which system made each run:
run 1, J (8 x 26):
[[ -2  -6  -3  -3  -3  -8  -1   6   6   7   1  -4 -12 -13 -17  12  -8  -6
   11 -13   4  -7  11  12 -13 -14]
 [  3 -12  -4  16   9   6   8 -10   4   1   4 -12   0  -9   0   5  -5  -6
   14 -12  15 -17   5  16   0  -5]
 [ -3  -5 -14   8   8  20   4  -9   9   4  -4   0  12  -9  -8   3  14   0
    9  -2  -4 -19  12   3  -1   5]
 [-14  -5 -24  -3   5  -4   0   3  13   5   0  -7   1 -11  -3   1   4  13
    2   5 -15 -17  -5   0 -14   3]
 [-10  -5  -8  -3  14  -9   1   3   8 -19  10  -2  -7 -14   7  -1   2  16
    0   5  -4 -12  -8   7   5 -19]
 [-10  -9  -2  14   9   4  18  12  -5 -12  14  11  -3  -6   3 -12   7   1
   10  11  -4  -4   0 -10  14 -19]
 [-15 -12 -14   7   4   5   2   2  -8   7  11   2   7  15   9 -20   7  -3
    7  21  -8   1  -8 -11  18   4]
 [ -8   0   1 -19   3  -5 -22  -3 -11  -1   9   6   6  14   2 -16   5  -1
   -4  26 -23   4  -7  -2   2  -4]]
run 2, F (8 x 26):
[[ 12  17  30  13  17  27   9   0   8  -4   1   4   9  -3  27   6 -30 -21
    6  25  -7   3   2 -15   8  -5]
 [  9  -4  -4   3 -10 -12   2 -15 -35   8  -4   6  14  15 -12 -28  35   7
  -13  -3 -12  -1  -8   4 -19  18]
 [-22   4 -11 -35 -10   5 -32   9  27  -1  -2   4  -9   8  -6  16  -4   7
   -2   6  -3  16  10  -9  25  -2]
 [ 20  13  31   8   0 -18  11   8 -15   3   1  -6  -9  -2  13   1 -34 -16
   -3   3   4  11 -13   3 -22 -10]
 [  9 -12   0   9  -9   7   2 -17 -17  -9  -2   5   5  13 -13  -8  34   6
   -2 -27  28   5  11  13  24  10]
 [ -7  11  -4  -3  -8  29  -2  11  27  23 -12   6   6  -2  -7  19 -15 -20
   11   9  -9   2  22 -22  -5  12]
 [ 16   6  -1  -8  -2 -25  -6 -16  -4   7 -11 -21   2  -5   4   1  -7  10
  -14 -12  -3 -10 -18  21 -37  12]
 [ -4   1   3 -10   0   0   2   7  15 -29   0  11 -15 -18 -14  15  17  20
   -4 -22  16   3  15   6  20 -22]]
run 3, B (8 x 26):
[[  3  -8  -4  14 -12  -6  13   5   4  12  -4 -11 -13  -2  -5  12 -14  -8
    8 -27  29   5   3   6   1   4]
 [ 10  -1   0  15   8  30   0 -21  11   9  -8  -9  15  -1   5   9  -4 -14
   10  -8  13 -12  14   6   6  15]
 [  4   4 -17   6   5   8  10  -9  10   8 -13  -4  14 -15  -6   3  13   9
   -4  -4 -16 -23   3   0 -29  16]
 [-10  -3 -23  -9   7 -13  -3   1  27 -11  -3 -15  -8 -18   8  14  -4  27
   -6  -9   1 -15 -12  10  -6  -2]
 [ -2  -1   5  17  22   7  21   5  13 -27  10  -1  -5 -19  22   4  -8  11
    4   3   8 -12  -6   0  17 -20]
 [-13 -13 -17  24   9  11  23   5  -7  -7  11   8   9   3  12 -21  21   9
    4  14  -4  -7  -9 -17  21   5]
 [-22   0 -17 -17   5   5 -17   3   6   0   7   6  11  11  10 -14   9   9
   -4  36 -31  -2 -10 -18  11   5]
 [ -3   9  16 -23   4 -28 -13   9 -15 -19  12   9  -7   2   8 -16  -4  12
  -14  25 -26   9 -20  -3  -9 -21]]
run 4, Q (8 x 26):
[[ 11   9   3  12 -10   1  27   7   3 -14 -15  11  -3 -16  -8   8  20  19
  -15 -26  14   4   5  -8  -3   8]
 [ -7   5 -19   1  -7  16   3   0  31   5 -16  -8   3   0  12  18  -4  11
   -7 -10  14   5   0 -12  16  25]
 [ 12  19   7  -4  15  10   0 -12  18 -19 -12  -2  12 -16  21  10  -2  18
  -17   4  -8  -9  -7  -2  -7   6]
 [ -7   6 -10  -6  -6 -10  11  11   4 -19  -6  11  -3  -7   0  -3  24  32
  -21  -5  -3   7  -8 -13   5   4]
 [-13   6  -5  -2   0   7   3  14  21  -8   0   1  -5   3  22   7 -13   7
   -5  14   2  13 -10 -23  26   3]
 [ 13  13  18   7   9   3   8  -8 -11 -16  -2   3  11   6  28 -12   0   6
  -15  16  -5   6 -18 -10   6   6]
 [ -2   9   5 -15 -15  -4  -9   4 -14  -3  -5  16   4  20  -4 -11  20   7
  -16   7  -9  22  -3 -15  10  11]
 [  1  13  17 -17 -11 -11 -11  13   0   8  -3   2  -8  13   7   5 -26 -11
   -7  12  -4  25  -6 -13  -1   0]]
run 5, Q (8 x 26):
[[  8  -7   5  12   7 -13   6  -3  -8  10   8 -17  -5  -4   8  -2 -25 -15
   12   0   4 -11  -9  16 -18  -8]
 [  4 -14  -1   3   2   6  -4 -14 -14  -4   6   4   5   2 -19  -8  23  -3
    9 -14  10  -8  14  19  10  -6]
 [ -7  -3 -12   4  -3  10   5   8  10  23  -3   0   1  -7 -15   7  -7 -15
   16   4 -11  -9  14  -8 -18   4]
 [ -1 -10 -12  -2  10 -13  -7 -13   5   0   4 -20  -2  -6   6   1  -7   7
    3  -5   2 -19 -12  22 -11  -2]
 [ -6  -7  -2   1  10   8   6   3   4 -16   8  12  -3 -15 -14   0  16   5
    8  -3  -2 -12  15   4   9 -20]
 [-13 -10 -22  19   3   2  20  11   5  12   4  -5   2  -3   7  -5  -4  -2
   10   8  -6  -9  -8 -13  -4   7]
 [ -4  -6  -9  -6  16   5 -16 -19   3  -7   6  -8  12   4  14  -8   6   6
    1  14  -8 -13  -8  10  10   1]
 [ -7   3   2  -6   5  -4   2  12  -7  -7   7  17   1  -6  -8 -11  12   4
   -2  18 -25  -2   1 -11  -9 -14]]
run 6, D (8 x 26):
[[  2  -1 -10  -9   5   0  -9 -14   8  -4  -6  -7   7  -8  -4   4  12  13
   -6  -7  -4 -14   1  14 -10   5]
 [ -8   2  -5  -3   2  -4   9  15  14  -7   1   6 -10 -18  -8   9  -1   9
    3  -1  -6  -5   4  -5  -6 -15]
 [ -6  -8 -10  15   9  -6  14   4   4  -7   6  -9  -4  -5  18  -3  -7   9
    2   2   7  -6 -15   0   8  -3]
 [ -1   0  -1   5  14  16   1  -9   0 -11   4   6  14  -2   9  -9  14   4
    0  14  -9  -9   0  -3  13  -1]
 [-13  -1  -9  -6  -2  -6  -2   9  -7   5   6   8   3   4  -4 -13   9   3
   -2  19 -24   1  -6 -13  -7   0]
 [ -8  -2   1 -17  -1 -18 -17   2  -5  -8  10  -2  -8  10   6  -8  -5   6
   -5   9  -2  10 -13   4  11 -10]
 [  7   0  23   4   2   1   3   3 -18 -11  11  12  -4   6   1  -9  -2 -11
    4   6   5  12   3   0  15 -17]
 [  1  -8   1  10 -10   6   1  -2 -18  17   3   2   5  22  -4 -13   4 -17
    8   1   7  11   4  -5  11  12]]
run 7, B (8 x 26):
[[  5  -2  18   1   4   3  -4  -3 -11 -15   9   6  -3   9   6  -6   0  -5
    1   3  11  10   1   4  23 -12]
 [  0   0   4   7 -10   7   8   9 -14  11   0  14   4  10 -11 -11  10 -13
    5   7  -6  11   9 -14   0   4]
 [ -1   1  -5 -17 -12  -9 -21  -5  -2  17  -5  -6   3  16  -4  -2  -5  -5
   -4   3  -7   8  -3   2  -8  13]
 [ 15  11  21 -14  -2  -7 -12  -5  -2  -6  -4   2  -5  -5  -8  10  -8  -4
   -6  -9   2   4   7  13 -13 -11]
 [  8  -4   4  14 -12  -6  17   7  -6   5  -3   0 -11  -3 -11   6  -2  -5
    5 -24  22   6   7   5  -2  -1]
 [  1  -4  -8  10  -2  22  -1 -11  11  15  -8  -9   8   5   2  10  -6 -13
   10  -8  14  -4  10   1   9  18]
 [ 10   7  -5   2   7  11   1 -14   9   7 -12  -5  16 -11   0   5   4   1
   -3   0 -14 -19   3   4 -25  14]
 [ -4  -1 -16  -5   1 -14   3   1  17  -9  -6  -9  -6 -18  -3  10   6  25
   -8 -15   1 -13  -7  10 -13  -1]]
run 8, F (8 x 26):
[[  1  -3   1  13  19   9  13   0   6  -9   7   1   3 -20   1   2  -2  -2
   10   6  -8 -20   5   4  -8 -16]
 [-13 -15 -23  10   6  -7  11   3  -4   2   8  -3   1  -5  -2 -13  13  10
    6   4  -9 -16  -8   1  -6  -1]
 [-15  -6 -12  -5  15   2  -7   2  12  -8  12  -2   0  -4  12  -3  -5   6
    6  20 -12 -10  -7  -2  12 -11]
 [ -2  -5   7   5  11 -10   5   5 -17  -6  15   5   0   1   7 -19  -1  -3
    4  21 -15  -4 -12  -2  -4 -16]
 [-13 -13  -6  -3   0  -2 -10   0 -14  -1  14   4   1  18   0 -18  11  -2
    6  13  -3   6  -5  -1  22  -4]
 [ -4   0  11  -9   2   5 -16   0  -8   9   9   4   3  15   3  -8 -13 -21
    9  23 -11   9   2  -5   7  -6]
 [  7  -4  12 -12  -8 -12 -19  -8 -23   9   6   0   0  18 -11 -12   2 -14
    1   2  -3  10   1  13  -5  -2]
 [  0  -3   9 -15 -12   0 -19   0  -2   8   2   3  -9  12 -19   7  -5 -17
    7 -10  12  14  17   9  11  -7]]
run 9, J (8 x 26):
[[  2   8  10   4 -16  -6  19  22 -18   7  -4  23  -5   0 -19  -8   8  -7
   -3   3 -14  15   7 -22 -18  -2]
 [ -7  -9  -9  -5 -12 -14 -13  -4   0  11   2 -19  -8  22  13   0 -15  -2
   -1  -7  22  16 -15   7  18  12]
 [ 21  17  33  -9   8  18 -13 -15  -3  -7  -4   9  12  -2   0   6  -5 -16
   -3   8  -7   1  14   4  -5  -6]
 [  6  -2  -6   7 -22 -16  15   7 -15  16 -10   1  -4   3 -19  -3  11   1
   -6 -21   6   8   0  -3 -22  15]
 [ -1   0  -3 -14  -3   5 -20  -8  24   2  -6 -15  -5   2   5  23 -18  -2
    2 -13  19   4   5  11  15   4]
 [ 20  12  18  14  11  11  17  -6   1  -2  -8   2   9 -19   2   7  -6  -6
   -1  -2  -8 -14   6   3 -28  -2]
 [ -5  -8 -26   7 -11  -3  13  -2   8   1  -9  -5  -2  -4  -8   3  21  20
   -6 -24  15  -4   0   1   3  18]
 [-10   7  -8  -6  12  15  -4   4  34  -3  -3  -5   0 -14  13  19 -19   3
    4  11  -7  -8   4  -7   5  -3]]
run 10, C (8 x 26):
[[ -8  -3  -9  -3  15  11   0   0   5  -3   7  10   9 -17 -13  -5  14   2
    9  16 -28 -23  11  -1 -15 -13]
 [-22 -13 -25  -5   3 -26  -1  11   1   1  13  -9 -11  -5   4 -10  -2  15
    2  11 -15  -9 -20   1  -9 -10]
 [-10 -12   4   4  17  -1   0   4  -2 -23  21   1  -8  -3  12  -8  -4   2
   11  12   5  -3  -5   6  29 -28]
 [ -5 -10   1  23   5   6  22   8 -26   3  14  13   5   6  -1 -24  11 -12
   12  18 -10  -1   0 -13   4  -6]
 [-15 -13 -13 -11  -3   0 -22  -7 -14  15  10   0   9  27  -1 -20   9  -9
    6  21 -13   5  -4  -2  14   9]
 [  2   3  23 -21  -1 -12 -26   2 -16   2  12   6  -7  11  -9  -7 -14 -20
    6  16 -12  12   3   9  -3 -21]
 [  6 -11  11   6 -18 -23   5   7 -29   8   7  -1 -17  13 -17  -9  -2 -14
    6 -19  21  16   1  12  -1  -8]
 [  4 -11   3   9 -11  20  -4  -7  -1  20  -2  -2   0  14 -14   8  -4 -27
   18 -17  26   8  23   6  19   8]]
run 11, C (8 x 26):
[[  2  11  -3   5  23  23  -2 -17  21 -13  -5  -8  21  -4  37   2  -6  11
   -8  22 -10 -13 -14  -8  11  14]
 [  3  16   8 -11   6  -9   3   3  -9 -24  -2  19   8  -9   4 -14  24  25
  -24  18 -30  -1 -12 -12 -14  -4]
 [-20   2  -8 -10 -11 -22   4  26   4 -11   6   6 -17   9  15  -7  -3  20
  -14  11  -1  24 -23 -22  22  -3]
 [  9   6  28  15  10  10   9   0 -13 -16  10   5   2  15  31 -12 -14 -11
    0  18  11  17 -12 -11  32  -6]
 [ 12   5  17   7 -11   9   3  -6 -34   5  -3  19  16  24  -6 -24  25  -9
   -9   9  -8  18   3 -15   5  17]
 [ -4   8   4 -30 -24  -6 -33   3  -5  23  -7   4  -1  31  -8   0  -7 -13
   -7   9  -7  30   1 -11   5  17]
 [ 24  13  38 -15 -11 -17 -17  -4 -12   3  -4  -6 -12  10  -1  11 -28 -19
   -7 -12  18  24   0  17  -9  -8]
 [ 22   0  16  13 -21   1  14  -3 -12   6 -14   2  -8   3 -23  11   9 -10
   -2 -44  37  15  19  10   0  10]]
run 12, D (8 x 26):
[[ 18  11  10   9   6  16   1 -16  23  10 -14 -21   6  -6  18  25 -31 -12
    1 -13  20  -5   3  10  -7  15]
 [ 18   8  -4  11   1  10  17 -14   5  -1 -20   0  13 -21 -13   8  21  12
   -9 -24   0 -21  12   7 -29  16]
 [-18   2 -34  -7  -6   0   7  15  40   4 -15  -5  -7 -21  -5  23   1  23
   -5 -12  -2 -10   3 -12  -8  10]
 [  1  10  -4   7  22  -6  15   2  25 -22  -1 -13  -3 -28  32  12 -20  23
   -9   7  -5 -18 -21   1 -11  -9]
 [ -4  -1 -10  20  16   6  29   1   0 -32   4  12   8 -18  13 -13  33  33
  -12   3  -5 -14 -11 -11  11  -3]
 [-28   0 -23  -1   7  10   6  17  12  -5   7  12   8   5  19 -13   9  15
   -2  38 -27   1 -14 -34  21   5]
 [ -7   6   6 -17  11 -20 -14   1 -17 -15  14   2   4  14  26 -27   0  13
  -16  39 -31   7 -33  -7   1  -8]
 [ -5   0  22 -16  -7 -16 -10  11 -33 -26  16  26  -8  20  -5 -26  22   7
  -10  14  -5  29  -5  -7  30 -22]]

runs to name:
run 13 (2 x 26):
[[  1  -5  -5  14   2   0   8  -8 -15   5   3  -4  10  11  12 -16   6  -2
   -1   9  -3  -1 -12  -4   1  14]
 [ -5   4  -1 -21  -2   6 -22  -6   1  -1  -1   7   8   9  -7  -3  13   3
   -5  10 -13   4   5  -1   5   3]]

D
run 14 (2 x 26):
[[-19  -2 -12  -8 -21   6  -4  17  19   2  -3   5 -14  16   1  12  -3   4
   -2  -8  24  29   5 -21  43   9]
 [ 28  21  30  14   6  14   6 -13  -4   9 -11  -9  15   5  25   4 -28 -22
   -4  10   0   4  -7  -5 -16  15]]

F
run 15 (2 x 26):
[[  4   9   9  11   1  22  15   6  13  -3  -7  10   2  -9   0  13  -4  -7
    4  -3   6   2  16 -13   7   0]
 [  0   0 -16  13   0   2  11  -5   4  12 -10 -11  11   2  13  -3   1   5
   -5   2  -2  -7 -13  -8  -9  24]]

J
run 16 (2 x 26):
[[-17   0 -14  -7 -26 -10  -1  26  11  26  -6  -3 -16  15  -3   9 -19  -7
    2  -1   6  25  -2 -22   5  14]
 [ 22   9  28   0  14   2 -11 -20   1 -11   1 -15   3   2  25   8 -27 -11
   -1   0  15   1  -8  19   5  -5]]

Q
run 17 (2 x 26):
[[-13  14  -2 -15  -9   3   9  29  24 -10  -8  19 -14 -19 -14  19   3  13
   -6  -1  -8   9  13 -22   1 -12]
 [  1   0  -3  20   5 -17  22   7   4  -5   2 -16  -8  -2  34  -2 -25   9
   -7   3  12   2 -31  -6   1   5]]

D
run 18 (2 x 26):
[[-11  -2 -17   8   0  -4  14  13  17  -1  -1  -5  -7 -11   8   7  -6  12
    0  -1   1  -5  -9  -8  -2   1]
 [ -1   2  -4   5  16   5   4  -7   8 -16   2  -4   6  -8  20  -2   1  13
   -5   9  -3 -11 -12   1   6  -2]]

D
run 19 (2 x 26):
[[-26 -16 -17 -11   2  -3 -18   8   1   9  18   0  -5  12  -6  -9  -2  -9
   17  20 -12   0   0  -1  15 -13]
 [  2  -5  13   8  15  -6   2   2 -17   1  18  -1   1   0  10 -14 -16 -18
   13  23 -14  -7  -8   5  -9 -20]]

Q
run 20 (2 x 26):
[[-15  -9  -8  -9  14  26 -23  -9  21   0   9  -3   6   3   3   8  -7 -11
   18  14   0  -8  15   4  29  -8]
 [  9   5   5  15  12  -7  20   2 -14   0   4   3   9 -14   4 -13   1   1
   -2  15 -25 -18 -11  -3 -36  -6]]

Q
run 21 (2 x 26):
[[ 18   9  24  26  12  14  24   0 -13   0   2   6  11  -6  10  -7 -10 -19
    6  14  -8  -5   1  -8 -13  -4]
 [ -9 -12 -27  -4 -13  -7  -5  -9  -8   9  -4  -2   5  14 -13 -12  31  15
   -7 -11   2   0  -3   2   2  22]]

B
run 22 (2 x 26):
[[  0  -1  -7   6  -4  -2  18   7   7 -13  -5   8  -7 -19 -14   8  19  18
   -4 -23  12  -5  10   0   0  -5]
 [-12  -1 -15  14   7  12  15  10  25   4  -2  -7   0  -8  18  10 -16   2
    7   7   2  -6  -5 -15   9   7]]

D
run 23 (2 x 26):
[[ 11  20   7   8   5  21   9  -3  21   8 -17  -4  14  -9  14  15 -18  -7
   -6   9  -9  -4   2 -16 -15  16]
 [  6   8 -11   1  -5 -12  10  -6   5 -10 -16  -5   5  -6   8   1  17  29
  -24 -14   2  -3 -16  -1 -11  20]]

J
run 24 (2 x 26):
[[ -1   1   9 -14 -12 -25  -6   8 -19 -10   6   9 -12  10  -7 -11   9   9
  -11  -3   1  17  -9   2   5  -9]
 [  3   0  21   0  -7   1  -4   9  -8   2   7   5 -10  11  -1   3 -18 -21
    9   1  14  21   7  -3  17 -12]]

J
